Some points:
array([ 0.4,  0.8,  2.1,  2.5,  0.3,  0.7,  0.3,  0.2,  0.3,  0.2,  0.7,  1.3,  0.3,  0.2,  0.4,
        0.6, -0.1,  1.5,  0.7,  0.3,  0.8,  0.2,  0.1,  0.2])
array([ 1.8,  0.4,  0.8,  0.2,  1.2, -0.3,  0.9,  0.5,  0.9,  0.3,  1.6, -0.4,  1.0,  1.1, -0.1,
        1.6,  0.7,  0.6,  1.0,  0.0, -0.7, -0.1,  1.3,  0.5])
array([-0.3,  0.4,  0.3, -0.1,  0.5, -0.5, -0.1,  0.3,  0.2,  1.5,  2.2,  0.4,  1.5,  0.6,  1.2,
        0.6,  0.1,  0.6,  1.9,  1.5,  1.4, -0.1,  0.4,  0.3])
array([ 0.5,  0.0,  0.5,  0.4,  0.6,  0.2,  0.7,  0.0, -0.2,  0.1,  0.5,  0.2,  0.2,  6.3,  0.4,
        0.1,  0.6,  1.3,  0.6,  0.0,  0.2,  0.8,  0.3,  0.7])
array([ 0.2,  0.9,  0.5,  0.4,  0.3,  0.0,  1.4,  0.7,  1.4,  1.5,  0.0,  0.4,  1.4,  0.1,  0.7,
        0.1, -0.1,  0.2,  0.7,  1.0, -0.2, -0.1,  1.8,  1.6])
array([ 0.3,  0.6,  0.3,  0.0, -0.1,  1.0,  0.0,  0.5,  1.4,  1.7,  0.2,  0.3,  0.3,  1.1,  0.2,
        0.5,  0.1,  0.2,  0.3,  2.3,  0.8,  0.3,  2.4,  0.4])
array([ 0.4, -0.3,  0.3,  0.4,  0.2,  1.9,  0.0,  3.2, -0.4,  1.9,  2.8,  0.0,  0.3,  0.0, -0.3,
        0.5,  1.2,  1.0, -0.2,  0.2,  0.2,  0.8,  1.0,  0.1])
array([ 0.3,  0.1,  0.2,  0.7,  1.3,  0.9,  0.1,  0.3, -0.1,  0.2,  0.9,  0.3,  0.5,  0.2,  0.6,
        0.1,  0.3,  0.3,  0.6,  2.0,  1.3,  0.1, -0.3,  3.8])
array([-0.2,  0.1,  0.7,  0.0,  0.1,  0.8,  0.8,  0.4,  0.4,  1.3,  0.2, -0.1,  1.5,  0.1,  2.2,
        0.1,  0.2,  0.1,  1.9,  0.7,  0.4,  0.6,  0.7,  1.7])
array([0.4, 0.2, 0.4, 0.6, 0.5, 1.4, 0.4, 0.2, 0.1, 1.3, 0.1, 0.4, 3.2, 0.4, 0.0, 0.2, 0.4, 0.4,
       0.1, 1.9, 1.1, 0.4, 0.6, 0.6])
array([ 0.7,  0.2,  0.3,  1.0,  0.6,  0.0, -0.3,  0.1,  0.0,  0.9,  0.0,  0.7,  2.3,  0.9, -0.5,
        0.6,  0.2,  0.3,  0.1,  1.1,  2.0,  0.4,  0.6,  2.8])
array([ 0.5, -0.1,  0.0,  0.0,  0.1, -0.2,  2.7,  4.9,  0.1,  0.0, -0.7,  0.5,  0.3,  0.3,  0.2,
        2.0,  0.2,  1.5,  0.3,  0.5,  1.7,  0.2, -0.1,  0.1])
array([ 0.5,  0.6,  1.9,  1.8, -0.1,  0.7,  0.3,  0.4,  1.0,  0.3,  0.5,  1.7,  0.5,  0.3,  1.0,
        1.1,  0.3,  0.5,  0.6,  0.1,  0.0,  0.6,  0.1,  0.4])
array([ 0.3,  0.1, -0.3,  0.4,  2.5,  0.1,  0.4,  1.0,  1.4,  0.0,  1.4,  0.8,  1.3,  0.2,  0.3,
        0.6,  1.4,  0.7, -0.7,  0.3, -0.3,  1.5,  1.3,  0.3])
array([ 1.2,  0.2, -0.3,  1.9,  0.4,  1.4,  0.2,  0.2, -0.3,  0.1,  0.2,  2.2,  0.2,  0.1,  3.1,
        1.0,  0.5,  0.3,  0.0,  0.3,  0.9,  0.3,  1.0,  0.0])
array([ 1.6,  1.0,  0.7,  2.1,  0.2,  1.2,  0.5,  0.2,  0.7,  0.1,  0.2,  0.8,  0.4,  0.3,  1.0,
        0.3, -0.1,  1.5,  0.7,  0.3,  0.6,  0.4,  0.1,  0.2])
array([-0.5,  1.0,  0.6, -0.2,  1.7,  1.5,  1.5, -0.2,  1.1, -0.1, -0.3,  0.5,  0.0,  0.6, -0.1,
        2.7,  1.2,  0.4, -0.2,  0.3,  0.6,  1.4,  1.3,  0.3])
array([ 0.7,  0.2,  1.1,  0.3,  4.0,  0.5,  0.4,  0.6,  0.1,  0.7,  0.4,  0.2,  0.4,  0.2,  0.1,
       -0.2,  0.3,  0.5,  2.2,  0.1,  0.1,  0.3,  1.8,  0.1])
array([ 0.1, -0.2,  0.1,  1.0,  1.0, -0.1,  0.3,  1.4,  5.0,  0.2,  0.8,  0.1,  0.2,  1.2,  0.0,
       -0.1,  0.7, -0.1, -0.1,  0.7,  2.7,  0.2,  0.2, -0.1])
array([0.5, 0.4, 2.3, 1.1, 0.0, 1.0, 0.1, 0.4, 0.8, 0.1, 0.6, 1.6, 0.4, 0.4, 1.2, 0.4, 0.8, 0.6,
       0.3, 0.1, 0.2, 0.8, 0.3, 0.4])
array([-0.5,  1.8,  1.4,  0.3,  0.9,  0.5,  0.8,  1.7,  0.3,  0.4,  1.3,  0.2,  0.0,  0.8,  0.5,
        0.5,  1.0,  0.2, -0.2,  0.4,  0.0,  1.8,  0.3,  0.4])
array([ 0.3,  0.6, -0.3,  1.7,  0.4, -0.1,  0.0,  0.7, -0.1,  0.3,  0.0,  0.9, -0.3,  1.5, -0.5,
        1.0,  1.6,  0.5,  3.2,  0.0,  0.2,  0.8,  1.3,  1.5])
array([ 1.4,  0.5,  0.9,  1.7,  1.1,  0.0,  1.3, -0.2, -0.3,  3.2, -0.6, -0.6, -0.2,  0.4,  1.0,
        1.2,  2.3,  0.6, -0.2,  0.2,  0.3,  0.5,  0.2,  0.2])
array([ 0.3,  0.4,  0.4,  0.3,  0.2,  1.6,  0.6,  0.3,  0.5,  1.8,  0.2,  0.5,  1.6,  0.6, -0.2,
        0.2,  0.2,  0.6,  0.2,  2.5,  0.1,  0.2,  1.1,  0.8])
array([ 0.5,  1.6,  0.2, -0.5,  0.1,  0.1,  0.1, -0.1,  2.0,  0.4,  0.3,  0.5,  0.2,  0.3,  0.8,
        0.5,  0.3,  5.1,  0.4,  0.0,  1.1,  0.3,  0.2,  0.7])
array([ 0.2,  0.1,  1.0,  0.4,  0.5,  0.4,  1.0,  0.3,  0.4,  1.4,  0.2,  0.3,  1.4,  0.3,  0.8,
        0.2,  0.2,  0.4,  0.4,  2.5, -0.1,  0.6,  0.4,  1.7])
array([ 0.0,  3.1,  0.0,  1.3,  0.0, -0.1,  1.0,  0.6,  0.2,  0.0,  0.0,  0.7,  0.7,  1.6,  0.5,
       -0.3,  4.3, -0.1,  0.9,  1.0, -0.1, -0.7, -0.1,  0.2])
array([ 1.5,  1.3,  2.1, -0.4,  0.3,  1.1,  0.3,  0.5,  0.6,  0.7,  0.2,  3.2,  0.1,  0.5,  0.1,
       -0.2,  0.4,  0.6,  0.4,  0.0,  0.9,  0.5,  0.1,  0.5])
array([ 1.9,  0.5,  2.8,  0.8, -0.1,  0.7, -0.1,  0.4,  0.9, -0.1,  0.2,  0.9,  0.2,  0.2,  1.2,
        0.6,  0.7,  0.6,  0.4,  0.3,  0.4,  0.6,  0.4,  0.5])
array([2.0, 0.6, 1.4, 0.6, 0.1, 1.0, 0.2, 0.3, 0.6, 0.0, 0.5, 1.2, 0.2, 0.2, 1.6, 1.0, 0.4, 0.6,
       0.9, 0.5, 0.6, 0.1, 0.1, 0.2])
array([ 0.1,  0.5,  0.3,  0.0,  0.6,  0.1, -0.3,  0.3,  0.0,  1.1,  1.2,  0.3,  1.6,  1.2,  1.0,
        0.2,  0.1,  0.1,  1.3,  1.4,  2.5, -0.1,  1.0,  0.4])
array([ 0.8,  0.3,  0.0,  0.1, -0.1,  0.3,  4.0, -0.6,  0.1, -0.3,  3.1,  0.3,  0.3, -0.2, -0.1,
        0.9,  0.7,  0.1,  0.0,  0.0,  1.7,  1.6,  1.6,  0.2])
array([ 1.8,  0.9,  1.3,  1.1,  0.3,  2.5,  0.4,  0.3,  0.7, -0.2,  0.5,  0.3,  0.3,  0.3,  1.1,
        0.9,  0.2,  0.8,  1.0,  0.3,  0.4, -0.2, -0.2,  0.2])
array([ 2.0,  0.3, -0.5,  0.9,  0.3,  0.5,  0.0,  0.2,  0.6,  0.5,  2.0,  2.9,  0.1,  0.6,  1.7,
        1.5,  0.1,  0.4,  0.4,  0.5, -0.2,  0.0, -0.1,  0.2])
array([ 0.3,  3.7,  0.0,  0.2,  1.4,  0.0,  0.0,  1.7,  0.0,  0.2,  0.8, -0.2,  0.3,  0.8,  1.1,
        1.1, -0.1,  0.0, -0.2,  0.5,  0.3,  3.0,  0.2,  0.2])
array([ 1.0, -0.3,  0.2,  0.5,  1.4, -0.1,  1.0,  0.8,  0.6,  0.3, -0.1,  0.5,  0.7, -0.1,  0.2,
       -0.4,  1.2,  0.2,  2.2,  0.9,  0.0,  3.5,  0.4,  0.2])
array([ 0.5,  0.3,  0.1, -0.1,  0.1,  1.3,  0.7,  0.4,  1.0,  0.9,  0.2,  0.2,  1.2,  0.2,  0.7,
        0.3,  0.4, -0.1,  1.4,  0.2,  1.2,  0.6,  0.8,  2.4])
array([ 0.1,  0.5,  0.0,  0.0,  0.2,  1.3,  1.2,  0.4,  1.2,  2.4,  0.1,  0.5,  0.8,  0.6,  1.0,
        0.3,  0.0, -0.1,  1.0,  0.5,  0.3,  0.8,  0.5,  1.6])
There is one direction along which these points spread out most. Take the direction at right angles to it along which they spread out most. Go by this last direction. Where along it does each point below lie, from 0 to 99? 50 is the average, and the first point above lies past it. One standard deviation of the points above along it is 16.
array([ 1.8,  0.9,  1.3,  1.1,  0.3,  2.5,  0.4,  0.3,  0.7, -0.2,  0.5,  0.3,  0.3,  0.3,  1.1,
        0.9,  0.2,  0.8,  1.0,  0.3,  0.4, -0.2, -0.2,  0.2]) 65
array([ 0.1,  0.5,  0.3,  0.0,  0.6,  0.1, -0.3,  0.3,  0.0,  1.1,  1.2,  0.3,  1.6,  1.2,  1.0,
        0.2,  0.1,  0.1,  1.3,  1.4,  2.5, -0.1,  1.0,  0.4]) 59
array([ 1.9,  0.5,  2.8,  0.8, -0.1,  0.7, -0.1,  0.4,  0.9, -0.1,  0.2,  0.9,  0.2,  0.2,  1.2,
        0.6,  0.7,  0.6,  0.4,  0.3,  0.4,  0.6,  0.4,  0.5]) 65
array([0.4, 0.2, 0.4, 0.6, 0.5, 1.4, 0.4, 0.2, 0.1, 1.3, 0.1, 0.4, 3.2, 0.4, 0.0, 0.2, 0.4, 0.4,
       0.1, 1.9, 1.1, 0.4, 0.6, 0.6]) 64
array([ 0.5,  0.0,  0.5,  0.4,  0.6,  0.2,  0.7,  0.0, -0.2,  0.1,  0.5,  0.2,  0.2,  6.3,  0.4,
        0.1,  0.6,  1.3,  0.6,  0.0,  0.2,  0.8,  0.3,  0.7]) 34
array([ 0.5,  1.6,  0.2, -0.5,  0.1,  0.1,  0.1, -0.1,  2.0,  0.4,  0.3,  0.5,  0.2,  0.3,  0.8,
        0.5,  0.3,  5.1,  0.4,  0.0,  1.1,  0.3,  0.2,  0.7]) 51
array([ 1.8,  0.4,  0.8,  0.2,  1.2, -0.3,  0.9,  0.5,  0.9,  0.3,  1.6, -0.4,  1.0,  1.1, -0.1,
        1.6,  0.7,  0.6,  1.0,  0.0, -0.7, -0.1,  1.3,  0.5]) 36
array([ 0.7,  0.2,  0.3,  1.0,  0.6,  0.0, -0.3,  0.1,  0.0,  0.9,  0.0,  0.7,  2.3,  0.9, -0.5,
        0.6,  0.2,  0.3,  0.1,  1.1,  2.0,  0.4,  0.6,  2.8]) 66
array([ 0.1,  0.5,  0.0,  0.0,  0.2,  1.3,  1.2,  0.4,  1.2,  2.4,  0.1,  0.5,  0.8,  0.6,  1.0,
        0.3,  0.0, -0.1,  1.0,  0.5,  0.3,  0.8,  0.5,  1.6]) 57
array([ 0.3,  0.6, -0.3,  1.7,  0.4, -0.1,  0.0,  0.7, -0.1,  0.3,  0.0,  0.9, -0.3,  1.5, -0.5,
        1.0,  1.6,  0.5,  3.2,  0.0,  0.2,  0.8,  1.3,  1.5]) 42
array([ 0.5, -0.1,  0.0,  0.0,  0.1, -0.2,  2.7,  4.9,  0.1,  0.0, -0.7,  0.5,  0.3,  0.3,  0.2,
        2.0,  0.2,  1.5,  0.3,  0.5,  1.7,  0.2, -0.1,  0.1]) 17
array([2.0, 0.6, 1.4, 0.6, 0.1, 1.0, 0.2, 0.3, 0.6, 0.0, 0.5, 1.2, 0.2, 0.2, 1.6, 1.0, 0.4, 0.6,
       0.9, 0.5, 0.6, 0.1, 0.1, 0.2]) 66
array([-0.3,  0.4,  0.3, -0.1,  0.5, -0.5, -0.1,  0.3,  0.2,  1.5,  2.2,  0.4,  1.5,  0.6,  1.2,
        0.6,  0.1,  0.6,  1.9,  1.5,  1.4, -0.1,  0.4,  0.3]) 57
